Each row is where one point has got to under a steady rotation. How many ticks took it there?
The counts run from 0 to 117.
[ 0.16  0.63  1.41 -3.09  4.91  2.69 -0.85  3.64 -1.46 -2.97  5.46 -1.91
  3.80  0.76 -0.04 -0.25 -3.80  1.04 -1.42  4.34  2.19  3.50  3.16  1.63
 -1.77  0.34 -1.50 -1.76  1.40 -0.03  2.82 -0.12  0.82  0.38  0.17 -1.13
 -1.60  1.07] | 102
[-0.72 -2.47 -4.12  2.90 -3.18 -0.33  2.89 -3.63 -0.50  3.13  0.57  3.26
 -1.13 -2.97 -1.57 -0.62  1.01  2.47 -5.28 -2.23  1.99 -0.90 -2.70 -0.26
  1.73 -0.08 -3.55  0.68 -2.57 -2.38 -2.60  1.50 -3.02  0.35 -0.22 -0.37
  0.99  0.50] | 111
[ 1.77 -0.61  8.05 -1.14 -0.08 -3.02 -0.03 -3.57  2.46  1.19  0.54 -2.55
 -0.71  2.80 -0.96  1.22 -1.62 -1.86  2.04 -2.96  1.97  1.87  1.56 -0.89
 -3.90  3.21  3.03  1.98  0.96  3.28  1.63  0.55  4.07 -2.46  0.52  0.97
  2.45 -2.05] | 29
[-1.33  2.35 -1.00 -0.56  2.13 -0.63 -2.18 -0.34  3.62  1.19  0.33  2.71
  0.59 -2.14 -3.89  0.59  4.75  3.17 -1.62 -0.89 -2.05  0.55  1.55 -2.16
  4.49  0.64 -3.03 -1.79 -4.87 -2.44  0.16  3.27 -1.05  0.02 -1.53 -0.53
 -2.94  2.62] | 49
[ 1.08 -4.47  0.35 -0.23 -1.89 -2.43  1.05 -4.82 -0.30  3.87  1.68 -0.59
 -1.64  0.46  1.73 -1.97 -2.79  2.84 -3.62  2.09  3.27  2.25 -1.62 -0.01
 -2.73  2.11 -1.41  4.60  2.95  1.63 -2.63 -3.05 -1.72  0.96  0.70 -1.42
  2.91 -2.83] | 59
[-2.87  2.19 -3.93  2.48 -1.34 -0.90  0.91  0.59  1.83  2.17  2.32  2.93
  0.39 -3.34 -2.72 -1.81  3.63  0.20 -3.09 -0.11 -0.80 -0.50 -0.95 -1.14
  0.44  1.47 -0.07  0.21 -5.53  0.57 -5.06 -0.61 -4.77  2.21 -1.53 -0.58
 -2.50  1.22] | 67
[ 2.79 -1.38 -3.59 -0.86 -1.24  3.36 -2.34  2.09 -0.44 -2.49 -2.05  2.18
 -0.41 -0.73  1.01 -2.38 -4.84 -0.53  1.90  1.02 -0.72  1.55 -1.38  2.08
 -0.63 -3.51 -2.29 -3.20  4.25 -2.16  0.24  4.80  2.89  1.08 -0.82 -0.17
 -4.07  1.97] | 13
[-1.76  0.13 -2.50  2.35 -1.72 -0.67  1.04 -1.65  1.31  1.58  1.08  3.54
  1.58 -3.43 -5.92  1.24  5.68  3.03 -3.34 -1.80  0.82 -0.41 -1.62  0.11
  1.78 -0.96 -3.49 -1.74 -3.60 -2.77 -3.55  1.65 -3.53  1.36 -1.88  1.48
 -0.68  0.62] | 45
[ 1.09 -1.49  6.30 -2.25  2.00 -4.23  0.02 -0.14  0.35 -0.96  1.75 -3.10
 -0.12  2.27  1.12  0.04 -0.82 -0.78  1.79  1.69  2.04  2.43  1.85  0.11
 -4.57  2.76  2.69  2.09  2.23  3.42  1.03 -5.02  2.16  0.31  1.37  2.52
  1.45 -2.29] | 7
[-0.01 -3.35  1.54 -2.12  2.60 -4.40  1.54 -0.98  0.16 -0.74  5.42 -2.71
  0.67  1.08  2.16 -2.40 -0.94  1.43 -3.12  1.67  4.98  3.89  1.23 -0.49
 -1.32  2.90 -1.22  0.58  0.18  0.23  1.78 -5.01 -1.91  1.63  2.17 -0.18
  2.28 -0.08] | 103
[-3.01  1.76 -1.26  1.68  0.84 -1.40  1.40 -2.15 -1.63  1.93 -0.01  1.59
 -0.66 -2.31 -3.01  1.76  6.09  3.29 -4.40  1.54 -0.58 -1.39 -0.47 -1.74
  6.08  0.52 -1.65  0.09 -4.59 -1.58 -1.72 -0.50 -3.25  0.44 -0.79  0.86
  1.54 -0.20] | 23
[-0.21  5.25  2.91  0.49  2.25 -0.32 -0.25  2.54 -1.68 -2.48  2.97 -2.28
  3.37  1.23 -3.20  6.15  2.48 -0.07  2.46  2.42 -0.21 -2.65  1.27  2.25
  3.16 -0.10 -1.87 -1.69 -0.11  0.72 -0.45 -0.49 -0.56  2.24 -1.04  1.13
 -2.48 -0.64] | 72
[ 3.30 -3.78 -1.08 -0.92  1.55 -6.27 -0.49  0.61  2.37 -1.75 -3.23 -1.11
 -0.96  1.02  4.87 -4.04  0.20  1.50  0.78  3.50 -1.09  1.61 -1.39 -0.59
  2.30  0.35 -2.59 -1.10  1.95 -2.91 -0.50 -3.46 -2.15  3.63  1.98  2.93
 -1.43 -1.05] | 104
[ 2.71 -4.97  3.42 -0.90 -0.51 -4.70  0.69 -1.75 -0.02  1.01  2.56 -0.69
 -0.54  1.06  1.64 -2.30 -2.64  0.73  0.25 -0.23  4.99  3.10 -1.36  0.28
 -5.08  2.16 -0.82  1.14  3.40  0.99 -0.31 -3.38 -0.26  3.18  0.25  1.34
  2.05 -1.87] | 11
[ 2.26 -3.63  0.07  0.62 -0.47 -3.76  1.35 -2.80  2.84  2.26  4.27 -2.39
 -1.28  1.83  1.47 -4.11 -3.01  2.48 -3.21 -2.42  4.80  3.82 -0.06 -1.34
 -0.86  2.69 -1.42  2.19  0.67  0.31  0.73  0.29 -2.06  0.40  1.36 -2.00
  2.78 -0.57] | 81
[ 3.32 -2.47 -2.21  0.25 -3.79 -3.25 -1.89 -2.76  1.02  1.62 -5.67  0.95
 -4.49 -0.11  2.94 -2.77 -2.43  1.70  0.43  0.21 -2.76  0.16 -3.26  0.08
  1.79 -1.01 -0.02  2.25  3.25 -0.63 -3.26 -0.54 -0.38  2.25  0.09  0.20
 -0.50 -2.13] | 60
[ 1.94 -1.44 -1.03 -2.35  1.92  2.53 -1.79  3.25 -2.26 -3.54 -3.53 -0.56
 -1.05  1.40  4.27 -1.44 -2.54  0.05  1.50  4.11 -1.84  0.72  0.40  1.86
  1.52 -4.16 -0.78 -3.29  4.46 -3.19  2.92  0.39  2.90  0.75  1.94  0.39
 -2.53  0.27] | 105
[ 2.45  1.98  2.45 -3.02  2.26  1.64 -1.92  1.66  0.75  0.03  5.67 -2.23
  2.16  1.37 -1.77  1.34 -6.27  1.23  0.40  1.27  1.29  3.79  1.40  1.05
 -0.90  1.46 -0.77  0.49  3.18  4.00  0.71  4.30  1.40 -0.21 -1.68 -3.87
 -1.80  0.87] | 32
[ 1.68  0.58 -0.65 -3.89  2.32  0.96 -4.23  0.48  4.10  0.87 -0.52  2.22
 -0.07 -1.71 -2.37 -2.14 -1.76  3.61  0.04  2.31 -2.91  2.77  0.87 -0.47
  2.67 -0.43 -0.08 -0.14  0.14 -0.59  0.18  4.51  2.43  0.04 -2.95 -3.19
 -3.93  1.88] | 31
[-3.76 -1.17 -1.83  3.15 -2.26  3.36  1.39 -2.36  0.69  2.33 -1.83  1.22
 -0.68 -2.05 -0.10 -1.66  2.60 -3.27 -0.99 -6.45  0.69  0.29  0.87 -1.92
 -2.56 -0.38  3.24  1.21 -4.38 -0.64  1.77  1.40  1.13 -5.20  1.49  0.54
  2.54  1.19] | 114
[-5.51 -0.76  0.34  0.71  1.46  1.21  0.82  0.99 -0.35 -0.34 -1.16  1.68
  0.93 -1.51  0.09 -2.71  5.69 -2.64  0.32 -1.09  0.08 -0.08  1.47 -3.34
 -3.35 -0.13  4.27 -1.02 -5.86  0.16  1.22 -3.35  0.22 -1.71  2.22  3.48
  1.05  0.30] | 70
[-0.71  1.19  4.59  3.50 -0.93  0.29  1.52 -1.03  0.06 -3.49  0.55 -1.18
  1.49  1.80 -1.74  3.12  0.78 -5.96  5.57 -6.10  0.34 -1.01  0.40  1.33
 -1.74  0.84  0.78 -1.04 -0.51 -0.04  2.46  2.05  1.90 -3.68  1.91  3.31
  0.85  0.05] | 47
[ 1.87 -0.65 -4.50  3.70 -3.86 -3.36  1.33  0.10  2.85 -1.64 -3.84  0.48
 -2.72  0.19  3.69 -2.94 -0.59 -1.41  2.13 -2.35 -0.82 -1.35 -2.75  0.75
  1.98 -1.03 -2.98 -0.63  1.38 -3.08 -1.84  1.52 -4.63  2.71  1.73  0.52
 -2.91  0.87] | 16
[ 0.63  2.67 -1.72  3.69 -3.73  3.59  0.71  0.54 -1.58 -2.34 -1.86  0.19
  0.91  1.07  1.30 -0.67 -3.97 -5.78  3.87 -2.83 -2.86 -2.32 -1.42  0.77
 -3.95 -1.32  3.23  0.12  1.17  0.67 -0.79  2.37  0.46 -1.51  0.86  0.02
 -2.73 -0.07] | 65
[ 0.57  0.08  1.11 -4.19  3.67 -0.02 -2.56  1.86  0.66 -1.22 -1.96  3.04
  1.56 -1.77 -4.64  0.61  4.17  4.41  0.44  2.91 -2.39  1.16  1.07  0.16
  3.46 -2.13 -2.07 -3.22  1.02 -3.84  1.10  1.00  3.50  1.03 -2.46  2.61
 -1.46  1.12] | 75
[ 0.83  6.98  2.94  1.07  0.94 -2.01 -1.44  1.53  1.62 -1.92  0.22 -3.08
  0.66  1.46 -1.19  4.28  1.52 -1.26  3.96  0.37 -3.57 -2.89  1.14 -0.07
  3.69  2.01  0.31  0.33 -0.47  4.00 -0.93  2.11 -1.63  1.69 -0.43 -1.50
 -2.22 -1.55] | 2
[ 0.71 -3.47 -3.52  3.49 -2.94 -3.60  3.16 -1.40  0.72  1.72  4.03  0.51
 -0.65 -0.24  2.53 -4.31 -1.44 -0.85 -2.81 -2.93  4.59  1.77 -1.92  0.00
 -2.04  1.83 -2.48  1.01 -0.85 -0.05 -2.21 -1.34 -4.63  2.67  1.55  0.52
 -0.13  0.03] | 15
[ 1.02  2.93  4.05 -2.75  4.99  1.79 -1.41  1.17 -0.39 -1.75  3.71 -3.91
  1.64  2.38 -1.24  3.27 -3.07  2.57 -0.59  2.56  1.22  2.11  1.77  0.38
  3.27  0.76 -1.18 -0.21  2.56  2.04  2.68  0.52  1.27 -0.62  0.04 -3.92
  1.07 -0.54] | 54
[-4.52 -0.25 -2.09  1.29 -2.27  4.95  2.71  0.67 -1.48  1.17  0.86  2.22
  1.15 -2.46  0.05 -4.28 -0.81 -3.32 -1.19 -2.21  0.23 -0.42  0.24 -1.79
 -6.04 -0.12  3.64  0.18 -3.68  1.71 -0.44 -0.05 -1.49 -3.33  0.91  1.37
 -0.31  1.14] | 66
[-1.67 -1.44  2.64 -0.54  0.23 -3.08 -2.19 -1.63  4.60  1.89 -2.39  2.60
  0.81 -0.88 -2.28 -3.11  3.63 -0.76  1.90 -3.97 -0.87  1.72  1.14 -2.40
 -3.82  1.21  2.66  0.12 -3.58 -0.66 -1.31 -1.04  2.49 -1.98  0.03  3.68
  0.31 -0.19] | 96
[ 0.22  1.87  0.08 -3.57  5.11  0.39 -3.63  1.57  2.11 -0.97 -1.59  0.07
 -0.74 -0.35  0.11 -2.45  1.51  4.44 -0.53  3.83 -3.38  1.64  2.84 -1.30
  6.40 -0.95 -1.13 -1.73 -0.52 -1.71  2.85  2.73  1.87 -0.47 -0.48 -1.08
 -1.63  0.86] | 53
